Families of rows that turns and mirrors carry onto each other, the same ones carrying the whole set onto itself: the rest of each named row's family, in list order:
5 families of 8 rows:
kineb: [  3   3  13  -5  -3   3   5   2   3   2  10   6 -10   0   2  11]
Goso: [ 13 -15   1   4   9   0  -8  -2   1  -2   5  -6  -4   6  -3   3]
legi: [ 22 -10   1  -2   8  -7  -9   1   0  -3  -1   1  -1   6  -1   2]
gug: [10 -5 -2  3 15  4 -8 -1 -2  8  1 -4  0  6 -6  1]
reli: [ 10   0   0   0  13   1  -9  -4  -6   6  -4 -11   0   6  -5  -3]
femut: [24 -7  6 -5 13 -2 -5  4 -6  4 -4 -9 -2  2 -2 -1]
Fudo: [  7 -11   7  -2   3   2   1   2  -1  11  13   9  -7   6  -4  10]
mizo: [ 17   5  10 -10   1 -12  -8  -2  -6  -6  -5  -7  -5   2   2   1]
kege: [ 10 -14   3   4   8   3  -5   0   5   1  11   3  -6   4  -3   9]
zod: [12 -8  5 -4  4 -3 -2  2  3 -1  7 16 -3  1 -3 10]
Faf: [ 13  -9   2   0   6  -4  -7  -4  -4  -4   0 -15  -3   6  -2  -2]
Renet: [  1   5  16 -12  -6  -3   5  -1  -8   7   8   2 -11   2  -2   8]
funip: [  5   7  16 -12  -5  -6   1  -3 -12   5   2  -9 -10   4  -1   3]
zalek: [ 22 -13   3  -3  13   1  -2   5  -3   6   0   1   0   1  -5   2]
vebam: [  7   6  20 -15   3  -3   1   1 -10   0   1   0 -10  -7  -3   7]
zedul: [ 21  -2   4  -5   6 -10 -10  -1  -4  -5  -5  -6  -2   5   1   0]
negin: [  7   8  12  -9  -5  -5   4  -3  -5  -3  -1 -12  -6   2   2   0]
mepi: [ 11   0   7  -5   0  -6  -2  -5  -6  -5  -3 -17  -4   4   0  -3]
vuros: [-2  8  9 -6  3  6  3 -1 -2  9  5  8 -4 -1 -5  8]
napul: [ 9 -9 10 -9  6  3  5  3 -3  4  7 13 -4 -6 -7 10]
moniv: [ 5 -6  9  1  3  5  0  2  6  2 13  8 -9  2  0 13]
Pumir: [  6   8   5  -5   8  -2  -7  -5  -8   4  -5 -13  -2   4  -4  -3]
Badu: [  7   7  15 -13  -3  -7  -1  -1  -2  -5   3   9  -8  -3   0   9]
Ruz: [ 16 -14   5  -5  11   3   3   5  -2   5   5  10  -1  -2  -6   6]
Bezat: [ 2 -2 12 -7 -3  1  5  1 -4  9 12  9 -9  3 -3 11]
Fuge: [ 7  0 11 -9 -1 -4  0  1  1 -3  6 16 -6 -2 -2 12]
nol: [ 13   6  18 -14   6  -5  -4   1 -11   0  -4  -9  -9  -4  -1   3]
lem: [ 1 13 10 -9  3  0 -2 -4 -8  4 -3 -9 -4  1 -3  0]
Tisam: [ 13 -15   2   1   7   1  -4   2  -2  10   9   2  -5   9  -5   6]
per: [ 1  0  4 -1  8  8  0  0  1 10  7 10 -3  1 -6  9]
lar: [  5   0  16 -13   3   1   4   2  -6   2   5   9  -8  -8  -6  10]
Rumum: [ 15  -6   6  -3   5  -6  -8  -2 -10   5   0 -15  -6  10  -3  -2]
Luzu: [ 11   2  12  -9   0  -8  -5  -3 -13   4  -1 -15  -8   7  -1  -1]
Vedu: [ 18 -12   1  -1   7  -4  -6   2   3  -1   4  10  -1   4  -3   6]
Radig: [ 6 -5 -1  3 13  7 -5  0  1 10  5  5 -1  4 -7  6]
matuz: [-2 14 11 -9  1  2  2 -3 -6  6  1  0 -5 -1 -4  5]
peta: [ 20   1  13  -9  10  -5  -6   2  -9   1  -6 -12  -6  -1   0   0]
Niled: [ 11   9  15 -13  -3 -11  -4  -2  -5  -6  -2  -1  -8  -1   2   5]
Boz: [ 16 -14   2   1   8  -3  -8   0  -6   8   4  -8  -5  11  -4   1]
Gaki: [ 3  9 15 -8 -7 -1  6  0 -1  0  5 -2 -9  0  3  6]

Which other rows belong to the same family as kege? kineb, Goso, Faf, negin, mepi, moniv, Gaki
Which other rows belong to the same family as lar? femut, zalek, vebam, napul, Ruz, nol, peta
Which other rows belong to the same family as Rumum? Fudo, Renet, funip, Bezat, Tisam, Luzu, Boz
Which other rows belong to the same family as Niled? legi, mizo, zod, zedul, Badu, Fuge, Vedu

Families of rows that turns and mirrors carry onto each other, the same ones carrying the whole set onto itself: the rest of each named row's family, in list order:
7 families of 5 rows:
delo: [ 17   4  -4  10  -2  15  -8  -2  -1   1  -2 -17  -5   8   6   0]
Geso: [ 13  13  -5  14  -2   3  -6   6  -1  -4  -8 -12  -1  -3  13   1]
kiz: [  4  14  -8  11   5   2  -2 -10  -7   9  -4 -22  -3  20   1  -1]
bevob: [ -3  12  -7  10   5 -10   2 -11  -4   9  -9 -17   4  12   0   2]
muda: [  5  10  -8  -1  -7  14  -5  -6 -12  11 -10  -8   8   2   7  -2]
mer: [  3   9 -13  13   3  12 -11  -6  -3   4   2 -18  -8  14   3   2]
lafov: [ -6   2  -5  -2   6   5  -5 -12  -5  11 -12 -11   2   4   5   1]
lon: [ -3   6 -12  16  10  -5   0  -4  -1  -1  -5 -12   4  17   2   5]
lif: [  8   0  -5   3   4   0 -12 -15   4   4 -12 -14  -5  10  10   2]
kam: [ -2  10 -12   6  -6  -2   5  -6  -2   6  -5  -5   6  10   0  15]
bure: [  1   3  -6   8  -5   5 -13  -5  -8   3 -14 -12  -5  -2   9  -6]
Vesoz: [ 10   8  -7  -2  -4  -1  -7 -12   1   8 -14  -5  13   2  10   4]
pir: [  5  17  -8  11  -9  -6   6  -6  -9   8 -10 -12   9  12   0   4]
zon: [  8  12 -15  22  -2   3  -7   2  -6  -5  -4 -12   4  13   5  -3]
lam: [ -8   5 -11   9   9  -1  -4  -9   2   5  -3 -14  -3  11   1   9]
fite: [ 9 10 -3  3  2 -1 10  1  1  2 -8 -8  2  7  8 15]
doza: [  4  10 -14  16  10   7  -6  -3  -4   0   0 -16   3  19   3  -2]
zuvol: [  3  15 -15  17   0   0  -3   1  -6   0  -5  -7  17   7   4  -2]
Repe: [ 10   3  -6  -3  -1   0  -2 -15   2   8 -12  -8   2  13   7  10]
nek: [ 6 -1  0  5 -1 -2  6 -5  4  3 -9 -8  1  7  2 14]
mafav: [  2  17 -15   9  -8   4  -5  -2  -5   7  -3  -6  14  -1   3   4]
Zaki: [ 9 17 -6  3  3  5  1  3 -1  5 -6 -8 13 -4 10  4]
Puve: [  1   2  -5   2 -12   1   1  -6  -8   5 -17  -5  -1   5   5   7]
fedef: [  5  13 -15  18  -9   6 -13   1  -5  -1  -3 -12  -1   1   5  -1]
mok: [  3  11 -14  13   0  -1   6  -2  -5   2  -4  -7  13  17   1   8]
leded: [ 12   6  -4  13  -6   4 -10   2   0  -1  -8 -10   6  -7   7  -2]
diga: [  7  21 -11  14  -4   0  -5  -5 -10   8  -7 -16  11   5   3  -7]
teti: [ 17   8  -8   6 -12   2 -12  -8  -2   3 -14  -8   4   2  12   0]
Tubu: [10  9 -4  1 -3  7  2 -3 -1  8 -5 -6 17 -1  3  6]
ladez: [ 16   7  -8   3  -1  10 -16 -12  -1   6  -8 -14  -1   8  11  -3]
vazud: [  6   2  -6   2  -4  14  -5  -8  -9   7  -9 -14 -10  13   6   2]
Sifa: [  7  15  -9  20  -4  -2  -8  -5  -8   2  -8 -21  -4  10   4  -7]
foto: [  2   7  -2   5  15  -1  -1  -2   4   2  -6 -15  -3   5  10   6]
modas: [  3  -1  -1   5  13   6  -6  -8   6   5  -4 -17  -1   5   4   2]
niz: [ 14  12  -5   7   8  13  -4   1  -1   2  -1 -18  -6   9  11   2]

Which other rows belong to the same family as lon? zon, doza, zuvol, mok
Which other rows belong to the same family as Tubu? delo, nek, leded, modas
Which other rows belong to the same family as kam? mer, lam, mafav, fedef
Which other rows belong to the same family as muda? lafov, bure, Puve, vazud
Which other rows belong to the same family as foto? Geso, fite, Zaki, niz
Which other rows belong to the same family as lif? Vesoz, Repe, teti, ladez

Families of rows that turns and mirrors carry onto each other, the same ones carrying the whole set onto itself: the rest of each named row's family, in list order:
3 families of 5 rows:
Muni: [ -7   4  -3  -2   1  -5   5   0 -20  -1   2   9  -7  -6   7  -9   4 -12
  -3  10  -7]
ropav: [-11  10   5  -1  -4   1   2 -10  -7  -7 -11   6   5   6   9   6   5 -11
   1 -10  -7]
tifuf: [ -8   9  12  -8  -3  -4  17   8  -3  -7  -7  10   3  -4  -3   3  -3 -14
   0  -3 -18]
tanek: [-11   7   3  -5  -2  -4   1 -12  -7  -5  -9  -1   5   2  10  12   5  -3
  -2  -9  -5]
ligo: [ -9   9  -3   1   5  -1  17   2  -7   5   7 -10  -1  -8   1  -2  -3  -7
  -5  -5  -2]
mip: [-11   4  -7  -3   0  -3   2   0 -24  -4   1   4  -1  -6   9  -5   2 -16
  -5   8 -11]
bofut: [-7 -8 -6 -8 -1  1  8  2  6  0 -3  7 10  0  5 -1  1 -4 -2 12 -7]
rago: [ -9  10   9 -10   4  -9  18  11  -8  -9  -7  12   3  -3  -4  -1  -1  -7
  -1  -2 -15]
vusog: [-7 15  4 -1 -1  0  1 -9 -4 -9 -7  2  6  1 10 13  4 -9 -2 -8 -7]
tivi: [-14   4 -11   0   6   3  16  -3  -3   1   9  -6   4  -5   2   1  -5  -6
  -6  -6  -6]
puse: [ -9  14   7 -11   0  -9  14  11 -10 -11  -2   7   7  -9  -4   4  -4 -10
   0  -2 -15]
dezis: [-5 -6  0 -6 -4 -5  7 -1  7 -4 -9  0  7 -2  4  1  0  2 -1 12 -8]
penav: [-9  5 -3  1  6 -3 13 -1  0  3 12 -8  2 -7  0 -3 -2 -4 -4 -6 -8]
gifip: [ -9  -8  -5  -5  -7   0   9  -2   3  -3 -11   6   9  -4   3  -2   2  -3
   0  10  -4]
solob: [ -9   8  -9  -4  -1 -11   2  -1 -23  -4   0  11   1  -5   4  -4   3 -14
  -3   8 -11]

Which other rows belong to the same family as penav? mip, rago, vusog, gifip
Which other rows belong to the same family as solob? tifuf, tanek, ligo, bofut

Families of rows that turns and mirrors carry onto each other, the same ones carrying the whole set onto itself: the rest of each named row's family, in list order:
5 families of 8 rows:
deve: [  8  -3  -3  11  10  10   3  -7   0 -16 -10 -11   1  25  -2  -4   1  -8
  -3  -3  14  -4   8   4  -3  -4  -6  -2]
kuga: [  2 -12   0   4   4  -2   5  11  -2   6 -10 -27   1  11 -12  -5   3  -4
  -5   3   0   0  -2   0   0   8 -10   3]
remu: [  8  -3  -2  18  13   4   2  -7   0  -9  -7 -13  -3  22  -5  -6  10  -8
  -3  -4  15  -1   9   3   2 -12  -4  -4]
det: [  6   3  -2  11  10   7   3 -12  -7 -10  -7 -17  -5  22 -10  -3   3  -9
  -8   0  12  -2   3   0  -3  -7  -2  -4]
Sosuz: [  1  -6   2  -2  13 -11   2  -3  11   6  -7 -16  -6  10   0 -13  -6   3
 -11   2   2   0  -4   7  -8   3   6  -8]
mis: [  9  -4  11  21  11  -2   1  -9   5  -7 -11 -19  -3  22  -1 -13   0  -3
   7  -4   9  -7  10   3   3  -6  -6   1]
lumi: [ 10  -6   3   0   4   1   6   5   4   4  -7 -19  -1   9  -6  -7  -8  -2
 -16   5   2   0  -7   6  -2  -1  -1 -13]
Lib: [  6  -8  11  13   6  -3   4  -9   8 -10  -7 -17   0  25   1 -18  -6   0
   2 -10  11  -6   9   2   8  -4  -3   1]
doka: [-17  -8  11   6   7  -2  -4  -3   3   5  -1 -20  -3   9  -2 -14   5  -3
 -10   4   2  -2  11  -1  -2   2   1   6]
Suze: [ 15  -1  -4  -4   6  -2   0   3   2   4  -9 -19   6  14   0  -8  -9  -6
 -12   9   7   1  -6   4  -2  -2  -7  -3]
fudip: [  1  -7   5   2   6 -11   1  -5  16   7  -1 -12  -4  14  -1 -13  -7   2
 -12  -3  10   2  -2   3  -4   4   7   0]
luk: [ 11   1   4   2   7   8   9   5  -4   1  -5 -15   4  12  -2  -6  -9  -4
 -17   8   7  -3  -2   4  -6  -2  -4  -6]
bul: [ -3  -3   2   0   2  -2  10   4  -7   3  -6 -19  -2   8 -15 -11   7   1
  -6   0   2  -1  -1  -6   3  10 -10  -2]
mir: [  7  -5  14  10  14  -2  -2  -3   3  -3 -16 -17  11  12   2 -17   6  -6
   5  -3  10  -3  17   4   8  -5  -9   2]
sofe: [  5  -3   0  -2  15   0   3   0  -5  -8 -10 -13   5  15 -10  -5  14   1
   4 -11  13   2  12   1   2  -5 -11  -3]
Sokim: [  1  -7  -5   2  20  -3   2   6  -5  -1 -15 -15   8  17  -9  -7  10  -3
   3 -10  12   6  11   5   4  -3  -5  -3]
nava: [  3  -2   6  18   6  -4   3  -9  10  -1 -12 -19  -6  27  -6 -16  -5  -1
   0  -9   9  -6   9  -4   3  -7  -2   0]
piv: [ 14  -2   5  -3   4   1   2   0  -1  -1 -13 -18   1  11  -5   0  -8  -7
 -12   5   9   0  -3   1  -6  -8   0 -12]
boki: [-11  -6   4  -1  10  -2  -3   1   6   5  -2 -17  -4   6  -4 -17   5  -3
 -11   4  -1  -1   2   5  -7  11   0   1]
zinuf: [  3  -6  -4  12  11   7  -1  -6  -1  -8 -10  -6   3  23  -4  -3   5  -9
  -9   4  14  -5   6   0  -4 -13  -6  -5]
bepot: [ -8 -14   9   3   3  -1  -3  -2   6  10   0 -19   1   5  -7 -11   6  -1
  -9   2   1   0   4  10  -5   5  -1   6]
fum: [  6  -4   1   5  16  -1   1   0   0  -5 -12 -10   8  14  -6 -11  15  -7
  -2  -8  17   4  13  -1  10  -9  -8  -4]
san: [  4  -7  -2   0   6 -13   3  -3  11   8  -8 -11  -7  16   1 -15  -6  -6
 -10  -1   7   9   2   6  -1   4   8  -1]
kiv: [  7  -1  -7   9  14   6  -5  -3  -3 -10  -3 -13   0  28  -4  -9   3 -11
   0  -2  13  -2   3   4  -2  -6  -7   0]
fupi: [  0  -6   4   0   2   4   3  10   2   3  -1 -20  -1   7 -13 -11   2  -5
 -13   3   0  -1  -4  -2   1   9  -8  -4]
Tuze: [ -5 -14   2   7   6  -7  -4   2   2   4   6 -17  -4   8  -5 -15   6  -1
  -8   7   1   3   6   8  -5   2   0   9]
fov: [  4  -6   6   1  11  -7   0   4  -4  -1 -15  -8   6  10 -10  -5  12  -3
   4 -10  15   4  11  -4   3  -3  -9  -6]
viso: [  8  -1  18  16   8  -5   4 -10   1  -7 -10 -19  -5  21  -1 -14 -11  -3
   1  -3   8  -5   7  -2   2   1   1   0]
ked: [ -9 -12   7  -1   6  -3  -3  -9   1   3  -3 -18   0   5  -4 -21   8  -3
 -10   5   3  -3   4  11  -8   2   2   3]
koti: [ -1  -6   3  -4  17  -2   3  -3  -7  -2 -11 -16   7  13 -14  -8  17  -5
  -7  -8  14   4   8  -3   6  -7  -5  -4]
lef: [  0 -11  23   3  15  -5  -1  -4  -3   0 -12 -17  12   9   1 -17   2  -4
  -4  -2   9  -1  15   5   6  -4  -1   2]
pud: [  5 -11  10   7  12  -4  -2   1  -2  -3  -7 -17  12  12  -2 -20  -1   1
   4   0   5   2  16  11  10 -11  -3   1]
Lesom: [  3  -2  16  10   6   0  -6  -4  -1   2 -10 -20   9   7   0 -17   1  -4
   2  -3   8  -1  19  10   1  -8  -6   2]
Purig: [  0 -10  13   5  10   1   1  -5  -1  -1 -10 -19  11  11   1 -16   6   0
   2  -8   8   0  19  13   7  -8  -6   1]
Meti: [ 10  -1  -3   0   4   4   4  -1   7   3 -11 -13   5  11  -4  -2 -11  -4
 -15   8   9   0  -4   4  -5   2  -1  -5]
dazo: [  7  -8   9  -2  10 -12   7  -3  11   4  -9 -15  -5  17  -3 -16  -7  -1
 -11  -8  10  -1  -3   2  -8   1   8  -4]
vitop: [ -3  -6   5   1   9 -13   0 -11  10   1 -11 -12  -8  15   2 -11  -7  -1
  -8   1   9   0   2  -2  -5  -2  10  -6]
peze: [  8  -9   8  15   4  -1   2  -4   5  -6 -11 -15  -4  27  -4 -18  -8  -9
   6  -6   5  -1   8   4   8   0  -2   0]
Kepup: [  4  -6   2  -3   1   0   3   5   1   6  -6 -20   3   6 -17  -3   3   2
  -5   3   2  -1  -4  -3   0   6 -12   0]
dakom: [  1  -4  11   0   2   3   2  10  -4   5  -6 -26   1   8 -15  -4   5  -5
  -9  -2   3  -1   3  -8   2   0 -10  -2]

Which other rows belong to the same family as Kepup? deve, Lib, fudip, sofe, bepot, Purig, Meti
Which other rows belong to the same family as pud? kuga, Suze, Sokim, san, kiv, Tuze, peze
Which other rows belong to the same family as piv? det, doka, viso, koti, lef, vitop, dakom

Families of rows that turns and mirrors carry onto each other, the same ones carrying the whole set onto itself: the rest of each named row's family, in list order:
4 families of 8 rows:
vido: [ -3  10 -19  -8   1  11   7 -10   2 -10  -8   5 -11   8 -10  -3   7]
letis: [  0   7  -7   9  -6  16  -1  -5  -1 -17  -3  -2   6  14   6  -2  -3]
mukat: [  2   8  -8 -13   1  -3  10   2   8  -2  -7  -6  -7   6  -4   1   6]
zuv: [  5  10 -14 -17  -7  -3  11   0   1  -5  -8  -6  -3  10  -5  -1   5]
pep: [-2  3 -9 -4  1 17  3 -3  7 -8 -8 -5 -7  5 -7 -3 12]
Fegik: [  0   9  -7 -15  -1  -5  12  -2   9  -6  -4  -4  -4   6  -5  -1   1]
fisa: [  9  10 -14   3 -10  -4   2   4  -1  -6  -9  -2  11  18   1  -7   0]
segun: [ 14   7 -12  -1  -9   0   8   1   0  -7 -12   1   7  23   6   5  -3]
Zabol: [ -3   5 -14  12   3  12   1  -8   2 -17  -9   2   2  18   5   2  -3]
Sarud: [ 15   0  -8  -2 -11  -1   7  -3  -1  -9 -15   3   3  20   5  -2  -2]
Kibap: [ -6  -1 -14   7   1  13   1  -1   0 -18 -13   1   1  17   4  -4  -3]
febi: [  2   3 -12  -9 -12  -3   9  -2   0  -8  -2  -6   0   5 -10   0   8]
Vop: [  7  14  -6 -10 -11  -3   8  -7   3   1  -4   2  -3  10  -7   1   7]
gopa: [ -1   6 -10  14   4  12   2  -9   3 -14  -9   7   1  17   3   1  -4]
mida: [  8  12 -11 -15  -5  -4  12  -1   2  -2  -8   0  -4   9  -7  -1   5]
zabo: [ -9   3  -6  -6   0  14   6 -11   5 -11  -8   5 -12   9  -4   5   4]
zif: [  7   6  -9   4  -3  -1   7   3   7  -7 -10   2   6  20   9   2  -8]
nutob: [  2   8 -16 -15 -13  -2   6  -3   6  -5  -9  -7  -4  14  -1   1   8]
lobuk: [ -6   6 -11  -4   7  11   6 -11   3 -13  -8   0 -12   5  -6  -2   5]
gis: [-15  12 -12  -1   1  11   1  -5   4  -9  -3   0  -4   7  -8   0   6]
Semod: [  5   8 -18  12  -1  14   1  -6  -4 -13 -12   5   2  21   3   2   0]
dig: [ -1   4  -4  12   4  12   2  -4  -2 -12  -9  10   4  13  -2  -4  -4]
dunam: [  6   5 -12   3 -16  -2   7   0  -1  -9  -3   9   5  17   5  -1  -7]
Dumo: [ 8  6 -6  6 -4 -1  6  2  2 -9 -8 -4  9 19  8  4 -6]
zibol: [  2   6 -10   8  -4  18   0  -1   6 -10  -9   9  -2  18   8  -4  -4]
refu: [ 11  11 -14   1  -9  -2   7   2   1  -6  -9   1  11  22   4   3  -4]
gidu: [ -2  10 -16  -7   1  11   6 -12  -3 -12  -6  -1  -8   6 -11  -1   9]
Fulo: [ -6   6  -9  -6  -3  12   7  -9  11 -12  -3   4  -3   4 -10  -8   3]
rafaf: [ -9  10 -13  -2   6   9   5  -9   4 -12  -5   0  -9   4  -8  -5   5]
pomom: [  4   2 -15 -10  -9  -1  10   2   7  -1  -8   5  -9   8  -8  -2   7]
Kogif: [ 10   3 -13   6 -12   2   2   6  -5  -5  -8   0   0  18   9   4   2]
saran: [  4   8 -17  10  -4  12   4 -10  -4 -17  -9   8   5  20   2   0  -4]

Which other rows belong to the same family as saran? vido, mukat, Fegik, zif, Semod, Dumo, gidu
Which other rows belong to the same family as segun? zuv, Zabol, gopa, mida, lobuk, refu, rafaf
Which other rows belong to the same family as gis? fisa, Sarud, Kibap, Vop, zabo, nutob, dig

